In the rows, 128 means zero.
One turn sends every row of this set to another row. A few are shown first. Where does it send the rows asked after them?
pag: [141 150 100 128  99 130 143 132 140 118 123  96 130 153 115 164 129 123
 146 133  97]
Gegak: [147 125 129 147 129 117 136 118 129 142 115  88 102 161 121 136 155 100
 152 127 115]
tabef: [144 131 143 134 127 140 132 136 130 110 117 161  92 114 126 135 103 148
 121 113  94]
Sulur: [137 151 150 124 105 121 126 126 129 131 127  83 107 153 125 139 154 111
 130  99 122]
puz: [140 150 151 121 125 127 135 121 135 129 142  82 108 149 109 132 151 113
 127 107 129]
bopab: [138 141 141 123 118 121 118 119 132 127 141  87 102 148 106 143 160 109
 122 104 128]
Bagob: [152 148 114 156 116 108 134 147 131 131 132 104 108 172 129 150 128 109
 154 134 105]
Fena: [143 133 118 163 149 130 110 147 132 119 129 150  92 101 134 152 128 142
 140  98 110]
zunib: [136 137 142 151 138 145 140 136 128 111 121 164  90 109 127 135 109 140
 123 115 102]
zodu: [127 159 134 144 140 142 130 127 135 130 135 160 107 102 120 148 117 137
 115  97  98]
masub: [150 124 129 149 131 116 140 116 130 143 127  92  87 165 118 138 152 104
 145 124 119]
begud: [135 144 124 153 132 142 138 127 117 138 121 154  87 100 135 160 114 148
 129 114 111]
lavip: [137 136 149 145 127 145 141 127 119 104 127 152  87 112 139 144 109 140
 116 125  89]
vopi: [154 152 113 158 125 109 138 152 137 126 134  95 117 156 132 147 131 110
 158 133 115]
Kav: [129 158 135 153 145 156 128 129 131 126 132 157  98 102 117 138 117 141
 129 106  99]
toti: [134 138 131 163 148 122 126 137 127 123 129 160  90 102 137 156 125 135
 121 101 116]
Mas: [134 140 125 162 146 140 123 146 126 110 131 157  92  98 131 150 126 140
 130 100 114]
mobi: [151 146 112 169 121 114 119 148 127 138 126 101 115 160 139 149 119 110
 154 126 105]
ruze: [132 139 148 124 121 134 115 109 131 134 131  85 109 145 112 138 149 116
 117  93 123]
kade: [145 134 139 146 124 120 145 109 135 141 110  88 102 161 125 130 149 106
 149 129 112]
Zaz: [136 124 133 114 102 123 130 131 143  96 119 101 135 141 119 144 128 114
 109 105 105]
Nufe: [137 125 124 157 164 142 124 117 147 125 122 149  97 103 115 137 131 136
 136 104  96]
larur: [150 144 117 151 112 109 127 150 128 129 125  98 120 164 133 146 136 101
 157 130 104]
fes: [143 121 128 120  99 114 143 133 144 101 116  93 126 141 127 143 149 104
 125 110 113]
bolit: [138 129 126 112 105 117 135 125 148  95 126 100 130 146 107 148 143 112
 117 118 110]
zole: [148 118 136 160 143 118 131 111 130 144 116  93  95 158 125 131 144 104
 140 118 118]
bebod: [150 134 133 154 142 117 148 120 138 138 129  87 100 158 119 130 149 106
 149 127 122]
ril: [143 129 118 144 127 148 130 136 120 124 114 144  83 101 135 158 116 159
 138 110 107]
Medi: [148 154 123 156 116 105 125 142 141 127 124  97 125 157 132 136 134  96
 153 133 105]
vinuz: [130 159 147 146 141 157 126 117 128 120 143 146  99 109 122 138 117 132
 119 115  84]
zokeg: [132 132 126 163 162 150 133 110 140 116 137 145 100 101 124 142 136 124
 129 112  87]
vel: [136 134 124 153 130 151 137 130 113 113 127 137  81 101 146 167 126 148
 131 115 103]
Por: [136 145 146 124 117 121 117 121 129 132 130  85 111 153 112 138 160 107
 133 106 121]
sobag: [134 154 142 138 143 153 118 124 138 131 132 151  99 108 111 132 116 145
 128 103  92]
Fol: [137 136 132 147 134 135 147 130 132 122 119 167 100 107 129 144 105 136
 116 117  94]
Girut: [142 148  99 132  99 131 139 130 140 127 119  85 135 135 124 155 144 111
 151 124 104]
bita: [137 126 135 113 104 116 135 129 140 101 117  96 131 152 116 141 147 108
 126 114 107]
kimo: [136 135 122 170 151 136 120 137 128 108 141 144  93  99 144 160 136 130
 131 104 101]
Tilu: [143 133 136 109 107 119 149 134 143  96 128  93 127 142 115 139 137 115
 120 117 119]
Molup: [142 136  95 134  98 136 140 132 135 120 112  95 134 142 127 162 117 126
 144 127  95]
fitum: [145 147 102 126 102 130 153 140 137 114 125  87 130 141 123 159 131 127
 148 131 112]
nura: [134 137 126 150 134 156 139 131 118 122 119 150  83  99 130 151 121 152
 132 109 112]
dimil: [129 132 126 154 156 140 141 113 140 129 122 155  98  97 122 152 132 136
 122 101 107]
Dukiz: [133 131 121 160 156 149 137 124 139 116 122 156  98  96 118 141 128 136
 131 108 104]
tibur: [140 143 106 123  96 131 139 135 133 122 116  90 132 151 121 157 138 117
 151 125  99]

ril -> Fena
nura -> Mas
Now find these:
Gegak -> Por
toti -> dimil
ruze -> Zaz
masub -> bopab
Medi -> kade
zokeg -> vinuz
puz -> Tilu

